One turn moves each row of this set onto another row. After a few examples, where does it send each row asked below?
gev: [ 0.47 -2.72  0.54  0.67  0.10 -0.73 -0.74  1.24  0.49  4.37  1.96  1.97
  0.94  2.10 -1.50 -1.31 -1.03  0.28 -0.57  1.77 -1.87 -0.39  1.15  2.96]
Muf: [-0.88 -0.34 -0.57  0.72  1.00 -0.01 -0.48  1.50  3.92  0.95  1.28  0.97
 -2.21 -0.13 -0.77 -1.38 -0.57  2.86  1.65  1.68 -2.04  0.53  1.77  3.12]
sug: [-1.32 -1.20  0.83  2.25  0.50 -1.28  0.25  0.24 -1.10  5.11  3.53  2.10
 -3.95  1.25 -1.24  0.43 -0.29  2.44  0.79  2.87 -1.28 -1.23  1.69  1.93]
dekuv: [-0.16 -0.89  0.67 -0.68  0.83 -2.41 -0.36  0.37  0.68  4.03  1.29  0.61
 -2.90  0.66  0.19 -0.33  0.15  2.05  1.06 -0.89  0.80 -0.13  2.01  2.01]
riki: [-2.01  1.57 -1.39  1.70  2.24 -0.63  1.28  0.00  0.10  3.73  0.06  0.66
 -3.02  1.79 -0.37  0.23  0.78  3.72 -0.68  1.90  0.01 -0.51  0.84  0.58]
Relur: [-0.49 -1.29  0.49  0.30  1.90  1.16 -2.60 -0.96 -0.02  2.31 -0.37 -0.53
 -1.91  1.63 -0.92 -0.39  0.14  1.60  0.63  1.81 -2.50 -0.65  0.49  0.79]
Degit: [ 0.23  0.35  0.00  1.43  3.14  0.00  0.33  0.11  0.38  3.71  2.58  2.93
 -0.95  3.03 -2.99  0.08 -1.19  1.36  0.78  1.82 -0.83 -0.61  2.15  0.14]
peg: [-0.39 -1.34  0.07  1.94 -0.49  2.13  0.90  1.43  0.60  2.08  0.36  2.26
 -1.02  1.20 -2.09  1.13  0.23  2.53 -0.63  4.08 -2.16 -0.99  1.45  1.26]
zafum: [-2.45 -1.30  0.77  1.85  1.15 -0.58  1.26 -0.29  0.57  3.71  1.77  1.07
 -3.13  0.41 -2.40 -2.57 -1.77  2.21 -1.11  1.93 -2.38 -2.39  2.05  1.37]
tasi: [-2.40 -2.69  0.50  1.82 -1.40  0.23  0.15 -0.29 -0.48  3.81  1.57  1.75
 -3.57  0.97 -1.43  0.63  0.18  1.65  2.02  0.97 -1.77 -1.75 -0.13  0.84]
tilan: [-0.93  0.27 -0.31  1.12 -0.73 -2.38  2.12  0.71 -0.20  2.17  1.77  1.62
 -1.70  1.21 -2.02  0.93 -1.18  2.32  0.63  2.87 -0.84 -1.90  2.18  4.05]
Kad: [ 0.45 -0.16 -1.46  0.87  0.91 -1.18 -1.90  0.90  1.23  1.65 -1.43  0.96
 -2.66  0.78 -2.83  0.40  0.52  0.67 -0.27  2.00 -1.51 -1.73  0.06  0.98]
gabas: [-2.16 -0.42  1.61 -0.54  1.43  2.17  0.00  2.17 -0.21  3.24  1.62  2.04
 -0.55  0.90 -1.40  0.84  0.02  2.16  0.27  2.07 -1.33 -2.23  2.31  2.61]
fefe: [-2.74  1.15 -0.51 -0.27  2.73 -1.16 -0.21  1.83  0.26  4.28  1.20  1.67
 -0.45  0.18 -1.53  1.34  1.00  2.28 -1.13  1.74 -0.81 -1.41  2.13  1.55]
boraf: [ 0.06  0.63 -0.42 -0.94  1.60  0.10 -0.94 -2.33  2.44  2.97  1.73  3.23
 -2.17  0.55 -0.69 -0.94  0.39  2.63  0.75  3.08 -2.06 -1.93  0.42  2.74]
zapag: [-0.79 -0.76  0.06  1.01  2.24 -1.78  0.02 -1.67  0.70  5.19  2.96  3.21
 -1.67  1.58 -0.96 -0.72  0.93  2.78  0.10  3.94 -2.83 -1.05  1.31  2.26]
mog: [-0.71 -0.11 -0.67 -1.39  3.44 -1.72 -1.51  0.16  1.69  2.45  1.21  2.90
 -1.69  3.45 -0.65  0.36 -0.57  1.78  0.64  2.81 -1.45 -0.22  1.25 -0.19]
som: [-1.99 -1.94 -0.98  1.51  2.12 -0.65 -0.21  1.93  1.63  4.92  2.22  2.38
 -2.32  3.31 -1.63  1.35 -0.56  1.11 -0.62  1.00  0.75 -0.14  0.38  0.66]
Buso: [-3.44 -3.18  0.97  0.92 -0.30 -1.99  1.55 -0.60  1.07  1.55  0.87  1.14
 -2.88  0.51 -2.01 -0.24 -0.71  2.74  0.29  1.91 -1.80 -1.67  2.35  1.97]
suf: [-1.92 -1.64 -0.72  0.64  0.83 -1.81  0.35  1.02  1.51  3.53  1.02  5.46
 -1.54  4.35 -1.16  0.98 -0.33  2.11  0.29  1.67 -1.74 -1.22  0.74  1.50]
rar: [ 1.29  0.45 -0.63 -0.67  0.78  0.70 -0.04 -0.73  3.55  2.89  2.39  0.63
 -1.56 -0.35 -1.30  1.07 -0.81  2.33  0.65  1.77 -0.68 -1.24  0.70  1.98]
guvu: [-1.50  0.72 -0.78 -0.03  1.07 -1.34  1.46 -1.40  0.86  2.07 -0.42  1.78
 -3.71  0.31  0.36 -1.59  0.38  1.27  1.80  1.65 -0.63 -1.59  1.88  2.02]
fufi: [ 0.14 -2.60  0.07 -0.36  0.51  0.95 -1.10  2.15  1.92  2.30  1.75  2.80
 -2.55  1.85 -1.81  1.57 -1.31  0.53  1.02  0.66 -0.43 -0.59  1.04  0.57]
rab: [-1.98 -0.43  0.83  0.75  1.87 -1.95  1.11  0.27  2.58  2.97  1.20  1.62
 -3.25  0.27 -0.99 -1.73 -0.79  2.19  0.06  3.76 -3.02 -0.27  3.24  2.27]
vel: [-2.97 -1.46 -1.40  1.60  0.22  0.65 -0.29 -0.12  0.67  3.40  1.12  1.47
 -1.89  0.20 -0.83 -1.13  1.57  3.69 -0.37  0.80  0.50 -3.16  0.10  1.33]
lireb: [-0.79  0.74 -1.71  0.21  1.32 -2.17 -0.30  0.85  0.61  2.46 -0.50  3.53
  0.19  0.26 -2.36  0.25  0.86  0.87 -0.30  1.21 -2.49 -1.58  1.60  1.67]
Sezo: [-1.17 -1.83 -0.89  1.30  1.70 -0.56  0.41 -0.95  0.58  3.53  0.64 -0.03
 -0.51  1.14 -1.67 -0.47  0.60  2.77 -1.35  3.87 -3.30 -2.43  0.89 -0.23]
mez: [-3.54 -2.36 -0.89  1.25  0.11 -1.67 -0.01  0.04  0.66  1.78  1.29  0.10
 -1.65  2.11 -2.11 -1.17 -1.83  3.41 -0.78  0.80 -1.77 -2.35 -0.32  2.33]
Fopi: [-2.84 -1.79 -0.22 -0.65  0.44 -0.55 -1.85  0.93  1.92  3.47  0.09  2.07
 -2.30  1.74  0.47 -0.62  1.14  2.11 -1.44  3.66  0.32 -0.83  0.02  2.02]
dural: [ 1.65 -0.52  0.15  0.13  0.51 -0.77  0.55  1.17  1.27  4.07  1.69 -0.85
 -1.76  0.91 -1.58 -0.55 -1.94  1.53  0.45  1.59 -3.97 -1.62  0.76  2.07]
voto: [-2.90 -2.67 -1.58  1.86  0.30 -1.76  0.18  1.06  1.73  0.23  1.47  1.25
 -0.50  1.73 -0.50 -0.73 -0.76  3.13  0.88  1.20 -0.85 -0.10  1.50  2.94]
madut: [-2.05 -0.40 -2.90  1.05  0.07 -1.45  0.07  0.70  1.28  2.67  1.34  1.18
 -0.47  2.94  1.21  0.28 -1.79  0.81  0.64  1.85 -0.69 -0.56 -0.48  1.08]
sed: [-0.45 -0.86 -0.60 -2.05  1.91 -0.73 -0.43 -0.42  2.72  3.26  0.83  2.63
 -1.72  2.37 -2.36  0.17 -0.52  0.78  1.41 -0.67 -1.25 -0.67 -0.74  0.75]
lapu: [-1.76 -1.62  1.89 -1.53  1.14  0.64  1.90  0.83  1.13  4.37  0.87  1.89
 -0.97  2.63 -0.78 -0.30  0.87  3.19  1.28  0.21 -1.39 -2.40  0.63  2.92]
bof: [-1.03  0.12 -0.48  0.71  2.16 -0.30  0.21  0.18  3.60  3.65  1.23  1.22
 -1.91  0.07 -1.51 -3.25 -0.52  2.82 -0.03  1.39 -3.74 -0.81  0.86  1.86]
toti: [-1.40 -2.94  0.09  0.48 -0.65 -0.93 -0.61  1.38  2.22  2.60  1.30  0.64
  0.08  1.50 -1.38  1.51  0.75  2.49  0.83  3.36 -2.92 -0.71  0.57  3.86]
pog: [-0.95 -0.05 -0.22 -0.38 -1.38 -1.13  2.46  0.80  2.03  4.56  0.65  2.87
 -1.57  1.15 -2.32  0.01  0.27  2.88 -0.57  0.36 -0.62 -1.61 -0.46  3.20]
rabi: [-1.27 -1.32 -1.80  1.94  1.28 -0.45 -0.42  1.78  2.93  2.29  2.34 -0.56
 -0.68  0.84 -1.44 -1.34 -1.00  3.79  0.01  0.06 -1.33 -0.18  0.26  2.17]
Mame: [-1.32 -2.23  1.10 -0.50  1.86 -0.57  0.41  1.18  1.27  3.58  0.16  0.65
 -2.62  4.82  0.61 -0.72  0.50  2.90  0.66  2.77 -0.77 -1.68 -0.02  2.54]
Bilus: [ 0.24 -0.91 -2.25  1.38  0.79  0.48  0.55  0.44  2.64  2.72  2.46  0.90
  0.32  0.64  0.40  0.67 -0.97  1.27  0.45  1.62  0.21 -0.26  1.47  0.28]
gog: [-0.99  0.36 -1.54  0.55  0.21 -1.38 -0.24  1.81  1.02  4.34  1.99  1.63
 -1.84  1.76  0.50 -2.24 -1.03  2.28  0.66 -0.20 -0.92 -1.86 -0.20  4.00]
rog: [-2.12 -0.62  0.57  0.32  1.10  0.66 -0.87 -0.42  1.68  3.32  0.34  3.19
 -2.91  3.65 -3.51  1.46 -0.15  2.46  0.51  2.10 -2.05 -2.20 -0.78  1.23]
Ref: [-2.64 -2.20 -1.10  0.19 -1.53 -1.90  0.21  0.09  1.13  3.13  0.58  1.07
 -1.66  2.53 -0.27  1.42 -0.60  1.71  1.56  1.16 -2.87 -1.24 -1.45  0.94]
gutu: [ 0.85  0.34 -0.36  0.37  0.76 -2.13  1.71 -0.43 -0.17  2.41  0.02  2.24
 -0.38  2.39 -1.00  0.20 -0.55  2.64  1.46  0.77 -3.85 -0.40  1.71  2.08]
pim: [ 1.41 -2.73 -0.09  2.21  1.16 -0.68  0.99  1.40  0.58  3.09  0.31  1.42
 -1.77  4.36 -0.75 -1.82 -0.20  1.06  0.71  1.94 -0.72 -1.27  0.68  1.89]
Zove: [ 1.67 -1.81 -0.85  1.72  0.78 -2.40  0.76  1.08  1.78  2.96 -0.55  0.54
 -3.25  1.62 -1.78  0.01  1.11  1.44  0.61  0.56  0.26 -0.98  0.93  0.71]
gima: [-1.49 -2.71 -0.49  1.27  1.94  0.27 -0.58  0.52  2.34  3.31  0.70  0.36
 -1.65  0.37  1.20 -0.93  1.85  1.16  1.44  2.48 -1.14  0.44  2.10  1.25]
bev: [-0.50 -0.38  1.10  0.34  1.41 -0.11  0.59  0.05  1.57  3.28  1.58  3.15
 -3.47  1.75 -2.76  2.01  0.38  3.49  1.40  1.00 -0.22 -1.59  2.22 -0.31]

rab goes to mez
peg goes to gev
zapag goes to Ref
Now find these:
vel goes to gima
rog goes to fufi
lireb goes to lapu

One turn moves each row of this set onto another row. After a few examples, where does it send each row asked below?
doka: [-0.03  0.74  0.14  0.52  0.87  1.65  0.39 -1.37  0.77 -0.67 -1.44 -0.64
  1.51 -0.95 -1.65]
Bodaf: [-0.26 -0.36  0.64  0.13  0.93  1.74 -0.27 -2.52  0.68  0.42 -0.98 -0.91
  1.75  0.62 -0.85]
Lisu: [ 0.63 -2.17 -0.36  0.17 -1.31  1.23 -1.35  0.85 -1.47  0.27 -0.21  0.89
 -1.19  2.25  1.16]
Gimok: [-0.38 -2.52  0.20  0.31 -0.79  0.97  0.67 -1.33  1.97 -0.22 -0.27  0.80
 -0.52 -1.31  0.85]
lup: [ 0.08  0.74  0.08 -0.81  1.26  1.46 -0.60 -0.66 -0.54 -0.30  2.44  0.36
  0.35  0.95  2.00]
Lila: [-0.40 -2.56  1.42  0.26 -0.24  1.10  0.57 -1.67  1.52  0.55  0.14  0.64
  0.67  0.15  1.48]
Nulup: [ 0.69 -1.68 -1.19  0.32 -1.68  1.07 -0.96  1.47 -1.37 -0.64 -0.74  1.17
 -2.08  0.62  0.40]
tamo: [-0.26  0.42 -0.76  0.23 -0.20 -1.23 -1.23  1.28 -0.03  1.44 -1.69 -1.02
  2.61  1.30  0.02]
narek: [-0.34 -0.45 -2.03 -0.02 -1.01 -1.41 -1.72  0.82  0.66  1.16 -2.06 -1.16
  0.91  0.54 -0.33]
ris: [-0.16  0.84 -1.32  0.38 -0.37 -1.29 -0.96  1.78  0.01  0.69 -2.08 -0.86
  2.28  0.31 -0.54]
mit: [-0.76 -0.72 -2.18  0.48 -1.00 -1.09 -1.35  1.18  0.37  1.56 -1.86 -1.42
  0.80  0.37 -0.19]
fivu: [-0.68  0.03 -1.00  0.70 -0.24 -0.91 -0.87  1.70 -0.25  1.87 -1.60 -1.17
  2.31  1.16  0.19]
lak: [ 0.26 -1.84  0.91  0.00 -0.57  0.98 -0.66  0.65 -0.48  0.92  2.50  0.93
 -1.64 -0.31  0.39]
saf: [-0.27 -1.24  2.22  0.65  0.31  1.24  1.39 -0.69  0.80  0.23  0.26  1.07
  2.12  0.04  1.41]
pofo: [ 0.47 -1.39  0.48  0.24 -0.68  0.94 -0.22  1.17 -0.38  0.22  2.29  1.08
 -1.94 -1.31 -0.04]
Vom: [ 0.67 -1.15  0.64  0.45 -0.70  1.25 -0.66  1.49 -2.18  0.22 -0.07  1.16
  0.35  2.64  1.30]
Gir: [-0.11 -0.13 -0.44  0.32  0.54  1.65 -0.11 -1.99  1.23 -0.49 -1.47 -0.90
  0.55 -0.97 -1.73]
loto: [ 0.55 -0.48  0.98  0.48 -0.22  1.04  0.38  1.87 -0.95 -0.05  2.26  1.31
 -0.95 -1.35 -0.23]
lave: [ 0.32  1.61 -0.05 -0.50  1.24  1.47  0.02  0.32 -0.69 -1.11  2.10  0.68
  0.62 -0.08  1.49]
muga: [ 0.40  1.43 -1.03 -0.51  0.87  1.36 -0.07  0.30 -0.19 -1.66  1.79  0.63
 -0.54 -1.13  0.97]
Kezet: [ 0.20  0.28 -1.45 -0.93  0.41  1.31 -0.82 -0.55  0.19 -1.08  1.88  0.31
 -1.52 -0.92  1.20]
zovu: [ 0.08 -0.17 -0.81 -1.15  0.64  1.40 -1.20 -1.16  0.03 -0.31  2.20  0.14
 -0.98  0.57  1.87]
zul: [ 0.93 -0.08  0.34  0.79 -0.62  1.31  0.05  2.63 -2.46 -0.71 -0.51  1.56
  0.43  1.32  0.61]
dur: [-0.15  0.42 -1.94  0.17 -0.83 -1.38 -1.21  1.46  0.48  0.62 -2.24 -0.96
  1.24 -0.17 -0.68]
veze: [ 0.85 -0.47 -0.78  0.73 -1.27  1.12 -0.07  2.58 -1.72 -1.36 -0.90  1.41
 -1.02  0.13  0.09]
zubi: [ 0.48 -0.48  1.70  0.51  0.11  1.09  0.27  1.62 -1.20  0.58  2.53  1.34
 -0.28 -0.35  0.26]
tapu: [ 0.30 -1.39  1.67  0.10 -0.11  1.04 -0.32  0.77 -0.97  1.10  2.69  1.10
 -0.65  0.25  0.71]
rumos: [-0.83 -0.65 -1.50  0.49 -0.64 -1.06 -1.39  1.08  0.14  2.09 -1.61 -1.41
  1.51  1.24  0.30]
Rut: [-0.57  0.04 -2.07  0.77 -0.71 -1.13 -0.85  1.91  0.20  1.03 -2.06 -1.17
  1.07 -0.22 -0.57]
zagu: [-0.17  0.62  0.86  0.52  1.14  1.80  0.28 -1.75  0.51 -0.12 -1.14 -0.68
  2.15  0.05 -1.21]
tefa: [-0.31 -0.69 -0.11  0.04  0.47  1.73 -0.57 -2.75  1.27  0.07 -1.21 -1.02
  0.56  0.01 -1.19]
Minap: [-0.56  0.49 -1.39  0.85 -0.37 -1.12 -0.54  2.14 -0.22  1.20 -1.81 -1.06
  2.06  0.28 -0.20]
Kek: [-0.43 -0.36 -1.28  0.03 -0.66 -1.27 -1.78  0.59  0.26  1.71 -1.78 -1.23
  1.69  1.42  0.14]
Suvit: [-0.16 -1.26  0.29  0.71 -0.49  1.01  1.62 -0.14  1.60 -1.16 -0.62  1.12
  0.19 -2.33  0.16]
Dem: [-0.07 -0.53  1.57  0.95  0.22  1.11  2.05  0.15  0.93 -0.84 -0.20  1.32
  1.72 -1.46  0.60]

lak goes to loto
Gir goes to zagu
Now find these:
Minap goes to rumos
veze goes to Vom
Suvit goes to saf
zovu goes to muga
ris goes to Kek

